One vector is turned by the same rotation once a step. Each row is the vector after some number of steps, and that number follows the row.
The counts run from 0 to 659.
[153  73 109 109  85 104 156 138 126 109  89  80 102 127 119  96 105 111
 137 156 117  97 138 128 132 139 174 143  99 130 132 191 105 151 157 144
 121 148 142 127 134  88 125 101] -> 470
[119  96 106 120 134 125 130 157  78 138  87 109 114 118  98 106 111 138
 107 136 139 120 141 155 137 127 130 166 133 164 168 163 110 106 130  72
  97 143 164 199 167 107 116 141] -> 18
[118  94  81 117  97  85 150 152  85 133  96 103 121 133 109  88 114 150
 131 174 109 105 122 171 139 125 133 133 134 108 163 168  88  75 123 142
 165 131 130 153 144  82 149 110] -> 576
[135  75  94  99  84 102 161 116 125  89  84  77 117 134 107 113  88 126
 156 165 117  97 128 131 116 142 160 141 109 142 127 160 107 136 156 136
 145 155 141 134 140  97 102  76] -> 266
[138 112  84 112 143 130 152 125  98 105  63  88  96 146  78  81 150 124
 107 152 147 139 163 111 125 140 153 136 118 141 159 117 115 114 133 109
 132 156 128 165 187 115 146 129] -> 68
[115 103  97 107 123  99 148 128  91 106  94  64 126 131 114  90  90 141
 164 208 138  97 126 157 114 132 145 147 154 127 161 134  94 123 114 142
 163 112 151 127 164 137 133  92] -> 448
[138  86  91 108  80 100 177 110 128  84  84  69 117 145 121  84 108 133
 165 168 122  97 114 128 112 134 144 138 124 128 124 143 102 131 134 134
 170 139 141 143 131 108 123  75] -> 33
[157 106 133 120 132 157 130 116 113 108  70  78 129 143  97  86 106 104
 129 152 140 127 167 159 140 135 167 138 111 172 154 164  88 145 138 102
 111  95 181 152 132 126 130 102] -> 175
[137 107 114 137 145 134 157 120 133 123  87  79 100 154 114  60 105 104
 138 135 150 139 133 144 124 117 159 126 122 171 159 153  82 129 137  92
 140 106 163 129 153 119 148  62] -> 278
[137 118  93 109  96 103 131 146  97 113 106  74 126 115 110  93  97 158
 179 185 113  85 121 153 126 139 117 147 139 110 161 163  96 121 111 120
 159 111 165 173 135 124 127 104] -> 548
[109 109  68 118 108  87 117 132  83 107  80  99 150 149  98  91 127 152
 129 187 117 115 142 157 126 152 140 134 135 130 167 124  83  98 120 127
 164 123 142 162 151 117 146 116] -> 373
[115 121  89 133 141 121 135 140  62 161  97 133 132 127 113  89 104 139
 106 137 130  96 137 145 132 123 139 160 153 151 162 151  82 121 119  79
 101 148 125 211 153 115 130 127] -> 19
[131  84  58 131  96  95 139 136 117  94  78 109 111 152 133 100 129 143
 143 151 141 124 105 149 107 157 143 164 115 126 156 137 111 144 150  92
 122 167 170 169 149  88 119 107] -> 503
[139 130  56 129 109  92 117 145 107 117  98  93 131 149 124  74 142 143
 168 180 146 112 119 149 119 163 136 152 128 103 157 125  84 130 117 101
 149 131 151 159 161 122 148 104] -> 37
[160  88 148  94  96 137 176 124 106  87  87  83 122 131 116  80 112 120
 139 161 123 120 148 157 149 110 142 134 120 134 144 177 112 115 116 124
 117 100 175 176 115  97 119 123] -> 105
[154 109 114  96 106 116 154 142 127 109  91  62 112 111  97  66 121 112
 145 120 118 106 150  98 142 138 138 139 130 159 118 159 102 132 126  68
 128 132 137 194 143 135 105 108] -> 283
[130  91 113 123 136 133 180 135 102 129  81  74  88 123 103  87  87 112
 116 115 157 105 138 124 127 115 147 165 136 178 139 153 119 135 139  69
 100 155 154 174 170 115 114 107] -> 458
[143  87 107 110  84 114 135 154  83 120  89  76 115 113 103 132  82 135
 137 174 120  79 137 156 141 136 147 153 110 131 156 188 112 124 145 148
 123 148 156 141 147  84 115 124] -> 163
[125  66  92 117  92 100 167 133  89 124  73 101 105 140 128  98 122 124
  99 153 141 113 123 151 137 133 162 157 118 126 133 171 114 101 158 135
 113 169 126 135 157  71 141 125] -> 604
[109 100  59 138 111  90 137 142 111 140  86  95 117 138 106 110  91 138
 137 140 130  86 106 136 113 147 143 157 125 164 137 145  91 133 152  97
 144 172 132 152 162 111 127  72] -> 91
[148 132  82 140 151 140 155 112  86 130  85 127 115 163 131  77 141 121
 132 176 165 137 136 164 126 132 151 152 131 125 161 125  77 125 115 105
 121 137 140 170 173 106 160  94] -> 584
[113 116  94 140 153 127 160 113 108 132  85  87 103 145  97  88  91 131
 131 169 150 105 138 139 107 123 165 139 148 154 167 120  83 131 128 129
 151 129 128 127 176 126 167  76] -> 377
[134  77 114 115 121 129 175 121 107 108  76 105 122 137 120  74 124 107
 104 124 151 121 143 118 122 127 165 167 135 171 120 148 112 152 137  79
  88 142 137 195 139 115 111 119] -> 562
[154 134  89 121 131 136 135 134  92  96  86  70 107 132 113 106 120 127
 172 187 158 117 148 137 107 148 143 174 127 131 147 115 114 158 129 100
 111 150 161 162 194 131 117 107] -> 142
[122  94 136  87 136  88 139 167 131 122 122 105 110 133  80  81 109 143
 154 164  90 137 167 114 131 125 161 116 135 137 165 174  81 123 145  98
 140 121 140 153 148 132 113  84] -> 465
[165  99 114  78 105 115 149 154  99 104 108 125 115 134 113 102 145 129
 158 183 100 140 164 136 142 139 150 141 112  99 149 181  96 138 137 105
 100 158 146 180 160  89 103 106] -> 159
[114  89 106 111 141 104 112 147 104 108  94 108 129 146  73 102 113 144
 132 154 110 139 164 128 118 146 158 137 129 168 188 147  93 139 136  79
 129 121 169 189 142 131 113 119] -> 536
[136 128  91 138 156 151 154 112  96 154  72  91 107 131  96  73 102 111
 113 154 154 100 152 122 131 123 166 132 138 159 144 138  74 127 126 120
 139 138 114 146 174 125 174  94] -> 173
[163  89  84 109  76  97 167 145 133  89  97  72  97 131 127  74 129 127
 166 142 124 116 118 128 129 137 126 140 115 109 143 162 113 124 132 111
 151 145 158 156 142  85 125  93] -> 341
[140  89 103  97  87  94 169 122 138  91  84  65 132 137 129  56 124 115
 153 153 122 111 126 121 136 139 152 131 128 132 115 162  93 125 124 114
 157 114 143 149 117 119 131  86] -> 4
[143  95 132  85 107 105 173 169 107 115 112  58  83  95 106  76 116 126
 151 147 122 106 146 104 144 120 141 152 149 121 134 169 124 124 121  95
 117 139 140 168 169 132 112 121] -> 80
[120 132  65 126 127  97 148 129  98 153  98 115 117 153 127 103 113 125
 146 159 140 124 113 158 130 145 124 159 129 140 137 147  77 113 140  77
 128 162 111 159 198 111 116  62] -> 323
[134 121 106 115 154 135 152 120  99 151  84 107 105 137  79  68 117 117
 112 149 118 113 176 107 131 122 165 112 132 159 155 147  71 120 127 121
 146 148 101 167 158 118 162  99] -> 202
[120  81 145  73 121  99 192 132  94 125 102  96 120 126 126  76 114 109
 120 190 128 109 155 117 138 116 175 151 161 124 118 159 102 127 121 137
 116 126  95 145 166 132 128 107] -> 185
[145 103 125 120 146 148 131 146  86 127  91 114 122 123  89  91 105 133
 114 157 121 104 181 116 129 131 181 142 123 148 180 166  85 160 123 118
  91 141 151 184 136 115 136 142] -> 641
